[[130 123 126 130 130 123 127 127]
 [106 126 140 126 142 100 129 126]
 [129 122 133 128 119 135 133 113]
 [134 124 125 128 129 126 131 130]
 [138 103 127 132 141 116 132 143]
 [113 126 111 145 143 131 142 148]
 [129 123 126 129 131 126 131 127]
 [132 125 125 129 129 128 131 129]
 [144 123 120 133 120 128 118 128]
 [126 127 149 126 110 125 134 131]] 144

[[123 104 122 141 105 156 133 135 119]
 [131 128 137 121 139 135 125 127 139]
 [116 100 128 141 116 149 118 120 113]
 [129 122 142 123 127 141 123 131 136]
 [137 135 143 121 141 134 126 130 139]
 [138 134 142 122 142 134 126 130 138]
 [115 102 128 142 105 155 135 146 113]
 [131 125 138 131 129 143 121 127 128]
 [120 102 122 138 106 155 133 135 116]
 [115 100 127 141 116 149 118 120 115]
 [115 101 127 141 116 150 118 120 113]] 115

[[140 132 130 134 130 130 133 125 137 132 129]
 [151 127 134 138 123 138 132 128 149 125 126]
 [113 128 119 126 120 136 149 130 135 131 131]
 [136 128 121 133 129 122 123 136 153 127 127]
 [136 126 110 140 131 133 126 122 124 126 124]
 [127 130 121 124 131 131 126 137 111 126 127]] 136

[[154 138 131 139 120 127 136 124]
 [143 137 135 128 120 143 135 134]
 [118 124 135 107 134 130 108 129]
 [128 119 134 116 129 109 107 129]
 [130 136 117 126 121 117 117 134]
 [115 136 126 112 133 124 116 136]
 [117 125 134 111 125 123 108 119]
 [126 107 125 132 147 126 130 122]] 117

[[142 126 121 148 137 118 112 105 116 103 131 135 134 112]
 [145 136 126 143 139 118 112 113 117 103 130 131 136 117]
 [145 133 134 143 137 117 112 116 121 103 130 135 134 116]
 [119 138 143 115 130 113 124 122 121 114 117 139 134 105]
 [132 136 119 118 114 129 115 127 131 143 113 134 121 128]
 [128 140 117 114 115 136 118 115 136 141 115 146 122 129]
 [117 134 146 117 129 111 126 122 123 103 106 137 124 106]] 128

[[145 121 113 128 130 137 141]
 [141 131 118 131 137 138 136]
 [130 137 113 111 124 138 112]
 [141 111 116 149 126 118 147]
 [139 132 118 148 139 115 128]
 [125 125 127 125 136 129 137]
 [126 120 120 145 133 115 133]] 125
---
[[119 133 122 126 129 132]
 [101 133 110 130 132 147]] ans = 133

[[139 119 114 139 132 104]
 [134 135 127 134 132 134]] ans = 119

[[150 129 140 114]
 [143 122 128 124]] ans = 129

[[150 138 144 122 125 130 139]
 [145 138 143 123 125 129 138]] ans = 138

[[142 123 131 150]
 [150 102 100 154]] ans = 123

[[114  98 149 142 122]
 [128 129 131 128 130]] ans = 98

[[153 139 104 145]
 [147 120 119 119]] ans = 139

[[145 127 134 135 114 138 140]
 [150 136 131 107 143 132 148]] ans = 127

[[145 113 132 119]
 [154 106 139 111]] ans = 113
---
[[146 145 148 111]
 [143 148 109 132]
 [107 112 149 110]] Answer: 143

[[134 129 117 132 125 133]
 [153 142 111  99 116 138]] Answer: 125

[[139 131 150 150 149]
 [115 149 126 129 122]] Answer: 149

[122 122 106 145 100 157 115] Answer: 100

[[132 121 123 114 107 116 113]
 [130 131 134 144 130 136 126]
 [111 110 122 122 127 132 104]] Answer: 107

[[142 141 126 119 102]
 [116 116 117 135 106]
 [117 113 145 137 117]] Answer: 102

[126 148 136 149 142] Answer: 142

[[135 129 135 148]
 [144 130 153 141]] Answer: 144

[124 108 152 137 129] Answer: 129
---
Q:
[[141 144 134 139]
 [156 141 135 113]
 [146 136 122 142]]
A: 122

Q:
[[124 130 125 126 128]
 [133 131 126 130 136]
 [120 153 128 126 119]]
A: 128

Q:
[[130 143 106 137]
 [129 142 100 131]
 [112 134 136 109]]
A: 136

Q:
[[124 114 125 116 136 124]
 [134 133 127 117 108 127]
 [135 131 110 121 120 105]]
A: 110

Q:
[[130 126 129 139 136 110]
 [126 135 132 118 130 137]
 [138 124 130 103 145 100]]
A: 130

Q:
[[131 136 150 101 150]
 [108 109 108 138 111]
 [143 114 124 147 126]]
A: 124

Q:
[[127 129 123 127 126 130]
 [128 129 128 127 125 128]
 [114 129 136 107 126 130]]
A: 136
---
[120 144 129 102 122 142 132] ==> 144, 142
[107 124 114 141 126 108 144] ==> 144, 141
[133 123 136 118 146 101 128] ==> 146, 136
[151 119 140 118] ==> 151, 140
[128 128 153 132 145] ==> 153, 145
[118 122 120 111 152 121] ==> 152, 122
[106 150 117 108 156 103] ==> 156, 150
[110 129 153 145] ==> 153, 145
[125 101 101 147] ==> 147, 125
---
[[153 110 143 144 120]
 [123 122 137 102 117]] Out: 153

[[125 122 118 143 134]
 [142 135 124 124 141]
 [119 105 130 137 129]] Out: 125

[131 156 142 129] Out: 131

[[130 126 125 131 132 124 125]
 [117 129 119 121 129 135 107]] Out: 130

[133 134 129 100 130 149 138] Out: 133

[[140 128 105 117]
 [128 114 151 110]
 [121 144 107 107]] Out: 140

[[133 123 132 114]
 [134 136 137 105]] Out: 133

[[131 126 143 121 106 140]
 [109 122 114 121 144 120]
 [149 125 138 147 123 139]] Out: 131

[116 135 151 131 133] Out: 116

[111 131 156 118 105] Out: 111
